In the data rows, zero lies at 4.5, halfway between 4 and 5.
One hidden rule gives every row of this table a label. Here are some rows, each with its label.
np.array([4., 3., 5., 4., 5., 4., 6., 6., 4., 5., 6., 2., 6., 7., 3., 1., 3., 2., 7., 3., 3., 5., 6., 2., 6., 3., 2., 7., 1., 0., 3., 4.]) 3
np.array([4., 9., 7., 5., 3., 2., 6., 5., 6., 5., 5., 3., 1., 2., 5., 5., 4., 4., 4., 4., 4., 6., 5., 3., 3., 3., 4., 6., 1., 7., 8., 5.]) 2
np.array([5., 6., 5., 7., 4., 4., 7., 4., 7., 5., 3., 5., 0., 9., 5., 6., 3., 2., 2., 5., 6., 4., 6., 3., 3., 4., 2., 6., 4., 1., 7., 4.]) 3
np.array([5., 3., 8., 4., 4., 6., 4., 5., 3., 4., 5., 3., 9., 1., 4., 3., 5., 6., 6., 3., 2., 4., 3., 5., 4., 4., 3., 6., 0., 9., 5., 4.]) 1
np.array([1., 1., 5., 1., 4., 4., 2., 6., 5., 8., 5., 7., 6., 4., 4., 3., 5., 5., 4., 6., 2., 5., 5., 4., 5., 3., 5., 7., 0., 6., 5., 3.]) 2
np.array([5., 5., 4., 1., 4., 6., 7., 4., 5., 3., 5., 5., 5., 2., 4., 5., 4., 4., 7., 4., 2., 5., 5., 7., 4., 5., 4., 2., 4., 1., 7., 5.]) 1
np.array([4., 2., 7., 2., 6., 6., 2., 6., 4., 2., 6., 3., 9., 2., 5., 2., 3., 9., 8., 3., 0., 4., 2., 9., 4., 7., 8., 3., 7., 9., 5., 6.]) 2
np.array([6., 7., 4., 8., 3., 4., 4., 6., 5., 5., 4., 4., 3., 5., 6., 8., 8., 5., 0., 6., 5., 3., 9., 3., 3., 6., 2., 0., 8., 9., 1., 4.]) 3
np.array([3., 2., 5., 4., 3., 5., 4., 6., 4., 5., 5., 3., 4., 6., 4., 6., 4., 3., 4., 6., 4., 5., 5., 2., 4., 3., 2., 3., 0., 8., 4., 4.]) 3
np.array([5., 9., 5., 3., 6., 0., 9., 4., 4., 3., 4., 3., 3., 2., 4., 9., 4., 5., 8., 1., 7., 4., 3., 3., 0., 4., 5., 1., 8., 4., 9., 6.]) 3
np.array([4., 5., 6., 1., 2., 2., 0., 5., 2., 7., 5., 6., 9., 6., 5., 3., 6., 6., 5., 7., 5., 3., 5., 3., 6., 3., 3., 2., 0., 4., 1., 3.]) 2
np.array([3., 4., 5., 5., 5., 3., 7., 4., 5., 7., 5., 3., 6., 9., 4., 2., 4., 5., 8., 7., 7., 5., 5., 3., 7., 3., 4., 6., 2., 7., 5., 5.]) 3
np.array([5., 7., 5., 4., 5., 5., 9., 3., 4., 3., 4., 3., 4., 7., 4., 4., 3., 3., 6., 3., 6., 7., 4., 5., 4., 4., 7., 5., 8., 0., 5., 5.]) 2
np.array([5., 0., 5., 4., 6., 2., 3., 5., 4., 5., 5., 3., 9., 4., 4., 1., 5., 6., 6., 6., 3., 4., 5., 3., 3., 5., 5., 5., 2., 6., 3., 4.]) 3
np.array([3., 6., 6., 2., 4., 2., 3., 5., 3., 6., 4., 6., 5., 7., 5., 2., 2., 1., 6., 1., 4., 5., 4., 2., 4., 5., 2., 4., 3., 4., 7., 4.]) 2
np.array([4., 7., 4., 4., 5., 2., 6., 4., 3., 6., 5., 5., 7., 6., 3., 4., 5., 4., 5., 4., 8., 5., 4., 3., 6., 4., 2., 5., 2., 0., 6., 4.]) 3
np.array([5., 9., 2., 4., 4., 5., 9., 4., 6., 4., 4., 3., 2., 7., 5., 6., 4., 1., 3., 4., 7., 5., 5., 4., 4., 4., 4., 3., 9., 1., 3., 4.]) 2
np.array([4., 9., 4., 4., 6., 1., 7., 3., 6., 4., 4., 6., 4., 6., 3., 7., 4., 3., 7., 2., 8., 5., 4., 4., 4., 4., 3., 5., 6., 2., 9., 5.]) 3
np.array([5., 3., 5., 8., 4., 3., 5., 6., 3., 4., 5., 1., 4., 3., 5., 6., 5., 4., 3., 4., 3., 4., 7., 6., 5., 4., 3., 2., 3., 8., 2., 4.]) 2
np.array([4., 3., 4., 4., 6., 6., 3., 4., 4., 4., 4., 5., 9., 0., 6., 2., 5., 7., 3., 4., 0., 6., 4., 9., 4., 7., 8., 4., 8., 1., 2., 5.]) 2
np.array([5., 8., 5., 6., 3., 4., 6., 5., 6., 4., 5., 2., 8., 4., 5., 7., 8., 3., 1., 5., 6., 4., 6., 2., 4., 4., 4., 3., 9., 2., 2., 3.]) 2
np.array([5., 6., 6., 1., 4., 5., 4., 4., 4., 5., 5., 2., 5., 3., 5., 4., 6., 3., 2., 5., 3., 3., 4., 3., 5., 5., 8., 1., 6., 9., 4., 5.]) 2
np.array([6., 5., 4., 0., 6., 3., 3., 4., 5., 2., 5., 4., 9., 2., 4., 3., 3., 6., 4., 3., 5., 3., 5., 5., 3., 6., 6., 3., 6., 3., 2., 5.]) 2
np.array([8., 5., 3., 4., 6., 9., 8., 4., 6., 3., 3., 7., 1., 6., 6., 4., 3., 5., 0., 4., 2., 5., 5., 5., 4., 6., 9., 5., 8., 1., 6., 4.]) 2
np.array([6., 7., 5., 8., 4., 3., 9., 4., 6., 5., 4., 2., 1., 8., 5., 6., 7., 5., 4., 4., 5., 3., 5., 4., 5., 4., 3., 3., 3., 0., 4., 5.]) 3
np.array([7., 2., 2., 6., 5., 8., 7., 3., 5., 3., 4., 5., 2., 4., 5., 4., 5., 6., 2., 6., 4., 3., 6., 7., 6., 5., 7., 5., 5., 5., 3., 4.]) 2
np.array([4., 0., 8., 1., 4., 2., 1., 6., 2., 3., 6., 8., 9., 3., 6., 1., 4., 7., 4., 4., 4., 4., 3., 8., 5., 4., 6., 4., 0., 9., 1., 5.]) 1
np.array([4., 8., 4., 8., 4., 5., 0., 5., 5., 6., 4., 6., 3., 3., 5., 3., 5., 5., 2., 7., 5., 4., 6., 3., 4., 4., 5., 4., 6., 8., 2., 4.]) 2
np.array([5., 2., 5., 5., 4., 5., 9., 4., 4., 4., 5., 3., 6., 6., 5., 8., 4., 5., 4., 4., 3., 5., 3., 6., 4., 4., 8., 6., 7., 5., 4., 5.]) 2
np.array([4., 5., 5., 5., 4., 4., 6., 6., 3., 4., 4., 3., 6., 4., 4., 5., 5., 4., 5., 6., 4., 3., 5., 1., 8., 5., 4., 7., 4., 9., 6., 4.]) 1
np.array([4., 9., 6., 1., 5., 1., 6., 4., 4., 5., 6., 0., 7., 7., 4., 5., 3., 1., 6., 2., 8., 4., 3., 2., 5., 5., 0., 5., 3., 5., 7., 4.]) 3
np.array([5., 6., 4., 8., 5., 5., 9., 4., 4., 6., 5., 3., 0., 7., 3., 3., 4., 3., 9., 3., 7., 5., 4., 3., 5., 4., 3., 5., 9., 1., 8., 4.]) 3
np.array([4., 5., 7., 3., 5., 2., 3., 5., 5., 5., 6., 3., 5., 3., 4., 6., 3., 2., 2., 4., 5., 4., 5., 7., 4., 5., 5., 3., 6., 6., 4., 4.]) 4
np.array([5., 6., 3., 8., 4., 7., 7., 3., 5., 6., 2., 3., 0., 7., 4., 6., 5., 2., 3., 5., 8., 7., 4., 5., 5., 4., 3., 6., 6., 2., 4., 4.]) 3
np.array([5., 7., 5., 5., 4., 5., 4., 4., 4., 5., 4., 5., 4., 6., 5., 7., 4., 3., 2., 2., 6., 4., 4., 3., 5., 4., 5., 4., 4., 2., 6., 4.]) 3
np.array([4., 0., 3., 5., 4., 5., 1., 5., 5., 5., 5., 4., 7., 1., 5., 1., 4., 8., 3., 7., 2., 3., 5., 6., 4., 6., 6., 3., 1., 6., 0., 5.]) 2
np.array([7., 6., 6., 5., 4., 4., 6., 5., 4., 5., 4., 2., 4., 1., 5., 6., 7., 6., 0., 4., 2., 3., 6., 1., 5., 5., 4., 4., 9., 9., 1., 4.]) 3
np.array([6., 9., 4., 3., 3., 2., 9., 7., 5., 5., 6., 2., 5., 2., 4., 9., 7., 2., 3., 1., 9., 4., 6., 0., 1., 4., 3., 2., 8., 1., 4., 5.]) 3
np.array([4., 3., 3., 4., 5., 4., 9., 2., 4., 5., 5., 6., 4., 2., 4., 5., 5., 4., 0., 6., 8., 4., 6., 4., 2., 4., 2., 3., 6., 7., 3., 3.]) 3
np.array([3., 3., 7., 1., 5., 6., 1., 7., 3., 7., 7., 8., 9., 3., 4., 3., 4., 5., 8., 5., 5., 4., 4., 7., 5., 5., 4., 4., 1., 8., 4., 4.]) 3
np.array([5., 2., 4., 2., 4., 4., 1., 6., 4., 4., 5., 7., 8., 6., 4., 2., 3., 7., 7., 7., 4., 5., 2., 6., 5., 3., 5., 6., 7., 9., 6., 4.]) 1
np.array([2., 5., 5., 8., 3., 6., 2., 4., 4., 5., 4., 3., 8., 6., 2., 1., 5., 4., 3., 6., 4., 5., 5., 3., 7., 5., 4., 8., 6., 2., 5., 3.]) 2
np.array([5., 1., 6., 2., 4., 4., 4., 4., 5., 3., 4., 2., 8., 3., 4., 6., 6., 4., 1., 3., 5., 4., 5., 5., 6., 5., 6., 2., 4., 6., 5., 4.]) 2
np.array([6., 5., 3., 5., 3., 6., 4., 4., 5., 3., 4., 4., 6., 2., 5., 5., 5., 4., 2., 1., 2., 4., 5., 5., 3., 4., 4., 5., 9., 9., 0., 5.]) 1
np.array([4., 1., 5., 5., 4., 4., 4., 3., 5., 5., 4., 0., 1., 4., 5., 5., 5., 3., 6., 6., 6., 4., 4., 5., 3., 5., 3., 2., 4., 5., 2., 5.]) 2
np.array([7., 0., 4., 6., 4., 4., 3., 3., 4., 6., 4., 4., 3., 4., 5., 6., 6., 6., 2., 6., 3., 6., 6., 3., 4., 5., 6., 5., 7., 4., 2., 5.]) 3
np.array([7., 7., 6., 6., 3., 2., 5., 5., 4., 5., 4., 4., 0., 6., 5., 8., 4., 0., 5., 3., 8., 4., 6., 4., 4., 5., 3., 3., 4., 5., 5., 4.]) 3
np.array([5., 3., 4., 1., 6., 4., 0., 4., 5., 3., 5., 9., 9., 5., 5., 2., 2., 8., 9., 7., 1., 6., 1., 9., 4., 6., 8., 6., 5., 6., 4., 6.]) 2
np.array([5., 8., 5., 3., 3., 2., 3., 6., 3., 6., 6., 1., 8., 4., 5., 8., 8., 4., 4., 2., 5., 2., 7., 4., 3., 6., 4., 2., 1., 3., 4., 5.]) 3
np.array([6., 3., 6., 2., 3., 5., 0., 6., 2., 4., 6., 4., 8., 0., 7., 3., 5., 9., 5., 4., 2., 4., 5., 7., 3., 6., 5., 0., 2., 9., 0., 5.]) 1
np.array([4., 0., 4., 4., 4., 2., 2., 5., 4., 7., 5., 9., 9., 4., 5., 3., 4., 5., 7., 7., 3., 7., 5., 3., 6., 6., 4., 7., 0., 5., 6., 5.]) 2
np.array([1., 0., 3., 7., 6., 8., 5., 5., 5., 0., 5., 8., 6., 3., 4., 0., 1., 8., 7., 5., 4., 4., 3., 9., 4., 7., 8., 4., 9., 8., 3., 5.]) 2
np.array([4., 6., 5., 7., 4., 3., 4., 5., 4., 7., 6., 0., 5., 1., 5., 7., 6., 6., 5., 7., 5., 3., 7., 4., 4., 4., 1., 2., 3., 7., 6., 3.]) 3
np.array([5., 4., 6., 4., 5., 4., 3., 4., 4., 5., 4., 6., 9., 6., 4., 5., 4., 3., 7., 4., 7., 4., 3., 4., 4., 3., 5., 5., 2., 0., 9., 5.]) 3
np.array([5., 5., 3., 6., 3., 5., 8., 3., 4., 4., 4., 6., 9., 1., 5., 6., 3., 7., 0., 7., 5., 5., 3., 5., 6., 5., 7., 4., 2., 5., 3., 4.]) 2
np.array([3., 6., 5., 2., 6., 3., 9., 4., 5., 5., 4., 6., 5., 8., 3., 4., 2., 6., 7., 5., 8., 7., 3., 6., 6., 5., 4., 4., 4., 2., 9., 5.]) 3
np.array([5., 4., 4., 6., 3., 4., 3., 6., 5., 6., 5., 1., 4., 6., 5., 6., 5., 4., 1., 5., 4., 3., 6., 2., 4., 4., 4., 4., 5., 9., 2., 4.]) 3
np.array([5., 5., 6., 0., 6., 4., 9., 4., 5., 3., 5., 4., 3., 1., 5., 4., 3., 4., 3., 3., 6., 4., 2., 7., 2., 6., 9., 4., 5., 3., 5., 6.]) 2
np.array([2., 4., 2., 9., 4., 6., 9., 2., 4., 8., 4., 4., 0., 8., 3., 6., 5., 2., 4., 4., 8., 5., 4., 4., 6., 2., 4., 7., 0., 1., 7., 3.]) 3
np.array([3., 5., 2., 7., 4., 8., 3., 4., 4., 5., 5., 5., 3., 5., 6., 2., 5., 6., 5., 8., 4., 4., 4., 3., 7., 5., 5., 7., 1., 3., 6., 4.]) 2
np.array([7., 5., 4., 5., 4., 5., 6., 4., 5., 4., 4., 3., 7., 4., 5., 5., 6., 6., 1., 1., 3., 5., 6., 5., 4., 5., 5., 3., 8., 9., 1., 5.]) 1
np.array([6., 9., 6., 6., 5., 5., 6., 4., 6., 6., 3., 2., 2., 9., 3., 4., 4., 1., 7., 2., 9., 6., 3., 1., 3., 3., 4., 7., 5., 0., 9., 5.]) 3
np.array([5., 2., 4., 6., 5., 5., 7., 4., 6., 4., 3., 7., 8., 5., 6., 7., 2., 4., 7., 5., 4., 6., 4., 7., 6., 4., 6., 5., 9., 2., 4., 5.]) 3
np.array([3., 5., 4., 6., 4., 2., 6., 3., 5., 5., 4., 5., 8., 6., 3., 4., 3., 4., 3., 3., 5., 4., 4., 3., 5., 3., 3., 5., 4., 0., 4., 4.]) 2
np.array([2., 6., 4., 3., 4., 2., 2., 4., 4., 7., 5., 6., 1., 7., 4., 3., 3., 6., 6., 5., 3., 5., 6., 7., 6., 4., 6., 5., 0., 4., 3., 5.]) 2
np.array([5., 9., 5., 2., 4., 3., 9., 4., 4., 3., 5., 4., 1., 4., 4., 8., 4., 1., 7., 1., 7., 6., 6., 2., 1., 4., 4., 5., 0., 4., 5., 5.]) 2
np.array([7., 1., 3., 5., 7., 9., 4., 3., 6., 4., 4., 6., 5., 5., 4., 7., 4., 5., 3., 4., 3., 6., 4., 5., 4., 5., 6., 6., 9., 4., 4., 5.]) 3
np.array([4., 3., 5., 3., 5., 5., 1., 5., 3., 4., 5., 6., 9., 2., 4., 3., 2., 8., 5., 6., 3., 6., 5., 6., 4., 5., 6., 5., 0., 4., 5., 5.]) 2
np.array([4., 5., 4., 5., 4., 8., 5., 3., 4., 6., 4., 6., 2., 7., 4., 5., 4., 4., 7., 7., 6., 5., 5., 2., 6., 4., 2., 4., 2., 2., 8., 4.]) 2
np.array([6., 7., 4., 4., 4., 4., 4., 4., 4., 3., 6., 0., 7., 2., 4., 6., 5., 3., 3., 1., 7., 3., 6., 4., 2., 6., 6., 4., 6., 7., 3., 5.]) 2
np.array([4., 2., 3., 4., 5., 5., 0., 5., 4., 3., 5., 4., 1., 3., 4., 3., 5., 4., 4., 7., 5., 5., 5., 5., 6., 4., 3., 7., 4., 8., 2., 4.]) 2
np.array([3., 3., 7., 4., 5., 0., 3., 5., 3., 6., 5., 2., 5., 3., 5., 5., 3., 6., 4., 2., 4., 5., 5., 4., 4., 4., 5., 5., 0., 5., 5., 5.]) 3
np.array([7., 8., 2., 5., 5., 5., 9., 4., 6., 3., 4., 4., 0., 3., 6., 6., 5., 4., 4., 2., 5., 4., 5., 2., 3., 6., 5., 4., 9., 7., 2., 5.]) 3
Here are more rows. What is the label of each one?
np.array([5., 8., 3., 6., 6., 5., 8., 5., 6., 5., 4., 7., 2., 5., 4., 4., 5., 4., 2., 4., 2., 6., 5., 1., 3., 5., 6., 4., 7., 6., 3., 5.]) -> 3
np.array([4., 6., 6., 6., 3., 5., 0., 6., 3., 8., 7., 5., 2., 1., 5., 7., 7., 5., 1., 3., 6., 4., 5., 2., 5., 4., 2., 5., 0., 8., 4., 4.]) -> 3
np.array([4., 4., 7., 2., 3., 1., 6., 8., 2., 2., 6., 8., 9., 1., 4., 4., 4., 8., 6., 2., 3., 3., 4., 8., 3., 6., 6., 3., 4., 6., 7., 5.]) -> 1
np.array([5., 6., 6., 3., 4., 3., 0., 4., 4., 6., 5., 5., 4., 3., 3., 3., 4., 4., 6., 5., 2., 4., 5., 4., 6., 4., 5., 4., 7., 7., 4., 3.]) -> 2
np.array([7., 5., 5., 2., 6., 5., 7., 3., 5., 3., 4., 4., 2., 3., 5., 7., 4., 5., 7., 2., 4., 4., 1., 4., 4., 5., 5., 4., 6., 4., 7., 6.]) -> 3
np.array([7., 9., 1., 5., 4., 5., 5., 4., 6., 3., 3., 2., 4., 4., 6., 7., 8., 6., 1., 1., 5., 4., 7., 3., 4., 4., 4., 1., 9., 0., 4., 4.]) -> 2
np.array([5., 5., 4., 6., 4., 3., 7., 4., 4., 5., 6., 1., 6., 4., 4., 6., 7., 4., 3., 3., 6., 3., 7., 4., 4., 4., 3., 2., 0., 9., 5., 4.]) -> 3
np.array([6., 7., 5., 5., 4., 4., 4., 5., 4., 4., 4., 2., 4., 2., 4., 4., 6., 4., 1., 5., 5., 3., 5., 3., 5., 4., 2., 3., 3., 9., 3., 4.]) -> 1
np.array([4., 0., 3., 6., 4., 8., 0., 5., 5., 5., 4., 8., 5., 4., 5., 3., 6., 5., 5., 6., 3., 4., 5., 5., 7., 5., 6., 3., 2., 7., 1., 3.]) -> 2
np.array([6., 1., 4., 7., 4., 5., 5., 2., 5., 3., 5., 6., 3., 4., 4., 4., 5., 4., 3., 4., 5., 5., 6., 5., 6., 4., 7., 2., 9., 8., 6., 5.]) -> 1
np.array([6., 5., 2., 7., 5., 6., 2., 4., 5., 4., 4., 6., 5., 6., 5., 4., 4., 6., 6., 6., 4., 3., 5., 5., 5., 5., 6., 4., 6., 3., 4., 5.]) -> 2
np.array([4., 4., 2., 8., 6., 6., 3., 5., 5., 5., 4., 7., 6., 3., 5., 4., 5., 5., 3., 3., 5., 4., 4., 4., 4., 5., 2., 4., 6., 9., 3., 4.]) -> 3
np.array([5., 5., 6., 3., 4., 3., 7., 6., 3., 7., 5., 1., 2., 3., 6., 3., 5., 5., 0., 3., 7., 3., 6., 2., 5., 4., 2., 2., 9., 4., 5., 5.]) -> 2
np.array([6., 8., 5., 5., 6., 3., 9., 5., 6., 2., 5., 3., 0., 7., 6., 5., 6., 3., 5., 3., 6., 5., 6., 5., 3., 3., 4., 5., 7., 0., 7., 5.]) -> 2
np.array([3., 3., 8., 1., 5., 2., 1., 4., 3., 5., 5., 4., 9., 2., 5., 4., 4., 5., 9., 5., 4., 4., 3., 5., 3., 5., 4., 5., 0., 7., 5., 6.]) -> 3
np.array([2., 0., 5., 6., 5., 6., 3., 3., 5., 6., 5., 5., 3., 6., 4., 2., 3., 6., 8., 5., 6., 6., 5., 6., 8., 4., 5., 7., 2., 2., 3., 4.]) -> 3
np.array([5., 3., 2., 8., 4., 6., 7., 4., 5., 5., 4., 4., 0., 5., 4., 5., 5., 4., 5., 5., 4., 5., 4., 4., 6., 4., 3., 5., 9., 6., 4., 4.]) -> 2
np.array([6., 4., 5., 4., 4., 5., 3., 4., 5., 5., 4., 2., 3., 8., 5., 6., 4., 3., 3., 5., 6., 4., 5., 5., 4., 5., 5., 4., 9., 1., 2., 5.]) -> 3
np.array([3., 1., 4., 7., 4., 6., 0., 4., 4., 5., 5., 7., 4., 5., 4., 3., 5., 5., 2., 7., 0., 7., 5., 7., 8., 4., 4., 5., 2., 7., 1., 4.]) -> 2
np.array([4., 1., 4., 3., 5., 4., 4., 4., 6., 3., 3., 6., 4., 3., 5., 3., 5., 5., 7., 4., 5., 4., 4., 6., 4., 6., 5., 5., 2., 5., 5., 4.]) -> 2
np.array([3., 3., 2., 0., 5., 4., 6., 3., 3., 3., 5., 4., 2., 7., 4., 3., 4., 5., 7., 5., 0., 5., 3., 5., 4., 5., 5., 4., 3., 2., 6., 6.]) -> 2
np.array([4., 8., 2., 7., 3., 2., 7., 5., 5., 5., 5., 0., 2., 4., 6., 9., 6., 3., 0., 2., 7., 3., 6., 2., 5., 4., 3., 3., 7., 4., 4., 4.]) -> 3
np.array([7., 8., 4., 6., 4., 5., 8., 5., 5., 5., 5., 4., 4., 2., 4., 6., 6., 4., 5., 4., 3., 4., 6., 5., 4., 5., 3., 1., 8., 9., 0., 4.]) -> 3
np.array([7., 9., 4., 5., 3., 3., 8., 3., 5., 5., 5., 4., 0., 9., 4., 7., 5., 2., 0., 4., 8., 5., 7., 3., 3., 4., 3., 5., 8., 5., 9., 3.]) -> 3
np.array([4., 2., 6., 3., 3., 7., 0., 5., 4., 5., 5., 5., 6., 3., 4., 0., 5., 9., 9., 8., 1., 6., 5., 7., 6., 4., 5., 3., 5., 9., 2., 5.]) -> 2
np.array([3., 6., 5., 7., 4., 5., 5., 3., 4., 6., 5., 2., 0., 5., 4., 7., 6., 5., 5., 6., 6., 4., 7., 2., 7., 5., 3., 6., 0., 3., 4., 3.]) -> 3
np.array([2., 1., 8., 3., 4., 3., 0., 6., 2., 6., 6., 6., 9., 4., 5., 2., 3., 6., 8., 5., 3., 6., 3., 7., 3., 6., 3., 4., 1., 8., 3., 4.]) -> 2
np.array([4., 4., 5., 5., 5., 6., 3., 4., 5., 6., 4., 7., 0., 6., 4., 1., 3., 3., 9., 4., 5., 5., 6., 7., 6., 4., 4., 5., 4., 1., 5., 4.]) -> 3
np.array([2., 8., 4., 3., 5., 3., 4., 5., 6., 5., 4., 3., 3., 5., 5., 4., 4., 4., 8., 6., 2., 5., 4., 3., 3., 3., 7., 4., 0., 5., 4., 4.]) -> 3
np.array([7., 5., 5., 3., 4., 4., 4., 6., 5., 5., 6., 6., 7., 2., 5., 7., 4., 7., 5., 4., 1., 3., 5., 7., 5., 5., 3., 2., 5., 4., 3., 4.]) -> 3
np.array([3., 4., 4., 6., 4., 3., 2., 5., 3., 5., 4., 3., 2., 8., 3., 6., 4., 4., 3., 5., 7., 6., 5., 1., 9., 3., 4., 7., 3., 3., 7., 4.]) -> 3
The hidden rule looks at only part of the columns. Which column or columns, counting from 0, in order?
4 9 15
